In the rows, zero is written as 100.
One hidden turn or mirror swaps the rows below in pairs. Which row is each named row swapped with?
The rows were stretched afterwards, more along some directions than others.
fabi: [105, 113, 102, 104, 113,  92, 103, 118,  89,  81,  95, 107, 109,  96,  90,
  90, 113,  95]
tona: [ 99,  91, 103, 116,  99, 111,  95, 101,  90,  84,  71, 111, 126,  97, 105,
 119,  88, 102]
Gade: [ 95,  64,  85,  95, 120,  87,  97, 110, 107, 105,  83, 127, 106,  87, 115,
  96,  93, 106]
mapos: [ 81,  82,  95,  86, 111,  98,  86, 104, 101, 111,  99, 113,  94, 103, 113,
  83, 113, 102]
Zisu: [104,  92, 103,  98,  82, 120,  88,  99, 112, 110,  87,  95, 123, 119, 113,
 113,  88,  99]
romo: [102, 113, 117, 111, 100, 108, 100, 103,  99,  76,  91, 107, 115, 110,  87,
 106, 107,  84]
maf: [ 83,  88, 112,  89,  94,  96,  93, 110,  96, 113,  86, 116,  92, 112, 106,
  86,  93,  99]
sidiz: [ 88,  90,  81, 113,  96, 101,  67,  82,  91,  81,  93, 111, 120,  95, 117,
  97, 104,  93]
Lenoz: [109,  88,  94, 102, 123, 112,  96, 113,  86,  74,  96, 109, 115, 103,  91,
 112, 111,  99]
zusal: [ 81,  86,  89, 124,  85, 112,  66,  87,  95,  87,  97, 110,  94, 104, 116,
 119,  98,  92]
nito: [ 88,  81,  95, 107,  86,  93, 104, 120, 116,  87,  93,  88,  94,  89,  98,
 127,  99,  98]
fim: [ 96,  89, 106,  88,  97,  90,  81,  94,  98, 101,  95,  93, 109, 105, 113,
  81, 101, 102]
Suvek: [108,  89,  90, 108,  99, 101,  93,  98, 115, 101,  78,  95, 132, 117, 115,
 104,  82,  79]
bomu: [101,  89,  97, 117,  94, 106,  89, 102,  88,  72,  75, 100, 130,  90, 106,
 128,  86,  92]
Sado: [ 93,  88, 102, 110, 108,  81, 104, 111,  98,  85,  78, 120, 106,  92, 105,
 110,  86, 105]
datu: [ 97,  93,  96, 107, 125, 100,  93, 119, 117,  89,  89, 102, 112,  96, 114,
 119,  95,  98]
gepi: [112,  79,  92, 101, 124, 105,  90, 111, 123, 108,  76, 104, 132, 110, 133,
 109,  90, 106]
nas: [ 89,  87, 108,  97, 100,  89,  90, 116, 105, 119,  80, 104, 110, 117, 111,
  92,  75,  98]
gapu: [ 96,  71,  90, 107, 103,  94,  83,  90, 118,  96,  96, 109, 106,  94, 108,
 113,  89,  89]
Rif: [ 94,  88, 101, 118,  96, 105,  91,  98,  90,  93,  77, 102, 120,  87, 107,
 117,  80, 104]
bav: [108,  96, 107,  90, 101,  93,  79,  95, 102,  96,  98,  85, 112, 109, 117,
  88, 104, 107]
tesav: [ 86,  83,  97, 108,  95,  93,  70,  94, 124, 104, 106, 104,  89, 111, 118,
 106, 124,  98]
fazeg: [ 98,  93,  97, 107,  98,  93,  86, 107, 111,  81, 107,  95,  90,  94,  90,
 109, 125,  99]
Sifo: [ 98, 113,  95,  98, 122, 102,  96,  97, 121,  95,  96, 119, 109, 105, 108,
  92, 106, 103]
Gosu: [102,  87, 102, 120, 108, 113,  93, 100,  90,  80,  78, 105, 117,  97, 105,
 126,  90,  94]
vibar: [ 82,  83,  99, 101,  87,  93,  77, 109, 116, 106, 101, 112,  92, 102, 104,
 113, 110, 101]
dibog: [105,  70,  80, 102, 103,  95,  90, 113, 106,  78,  92,  82,  97,  81, 128,
 118, 100, 109]
gufez: [ 89,  87,  81, 113, 101, 110,  72,  84,  92,  86,  90, 119, 116, 102, 115,
  95, 110, 103]
guk: [ 90, 100,  95,  94, 104, 100,  98, 110, 106,  94, 100, 119,  95,  95, 109,
  92, 112, 116]
kosez: [ 91,  91,  99,  89, 111, 101,  79, 113, 104, 101,  97,  95, 106, 103, 120,
 111, 112, 107]
rigo: [111,  69,  89, 103, 108, 109,  89, 104, 122,  89,  93,  93, 103,  98, 128,
 127, 108, 111]
mudem: [ 89,  80,  99, 107,  95,  88, 106, 114, 122, 104,  92, 100,  86,  91, 103,
 114, 104,  82]
vut: [ 99,  96,  97, 106,  97,  93, 101, 108, 143, 111,  96,  98, 102,  96, 115,
 106, 101,  88]
fimu: [117,  81,  98, 108, 112,  81, 113, 114, 130,  89,  87, 101, 103,  92, 115,
 103,  86, 104]
vuso: [ 90,  88,  85, 113, 113, 109,  72,  86,  88,  81,  98, 117, 108, 103, 109,
  96, 115,  96]
tudot: [ 97, 108, 107,  86, 101,  91,  94, 115,  95, 101, 111,  80, 103,  92,  89,
  92, 113, 107]
Kore: [ 87,  97, 104, 116,  88,  90,  88,  94, 118, 111,  95,  92,  89,  93, 107,
 105,  95,  93]
bizi: [105,  77,  81, 105,  83,  93,  83,  90, 115, 103, 113,  69,  95,  80, 114,
 114,  97, 103]
Segeg: [ 78,  91, 105, 108,  77,  85,  83,  81, 126, 113, 101,  98,  96, 106, 112,
  96,  96, 102]
Dun: [117,  87,  94, 103, 109, 107,  93, 109, 129,  84,  94,  97, 101, 109, 130,
 108, 112, 110]
buvo: [104,  89,  98, 118,  80, 103,  79,  86,  97, 107,  87,  93, 116, 108, 111,
 111,  81,  88]
fima: [105,  66,  76,  95, 101,  94,  91,  95, 122,  94, 105,  91,  98,  84, 118,
 111, 109,  90]
ropi: [105,  76,  82,  95, 103,  91,  98, 116,  99,  85,  94,  83,  94,  80, 116,
 107,  96,  99]
Puvig: [ 96,  86,  82, 111, 102, 106,  72,  89,  92,  82,  98, 107, 119,  95, 107,
  96, 113, 105]
met: [ 98,  91,  98, 114, 111, 109,  88,  87,  99, 108,  88, 106, 114, 107, 118,
 105,  80,  96]
buf: [108,  90,  97, 102, 104, 115,  99, 110, 112,  88,  81, 104, 115, 104,  98,
 135,  86,  96]

datu is swapped with gapu
Zisu is swapped with guk
bizi is swapped with tudot
mudem is swapped with tesav
Gosu is swapped with vuso
rigo is swapped with mapos

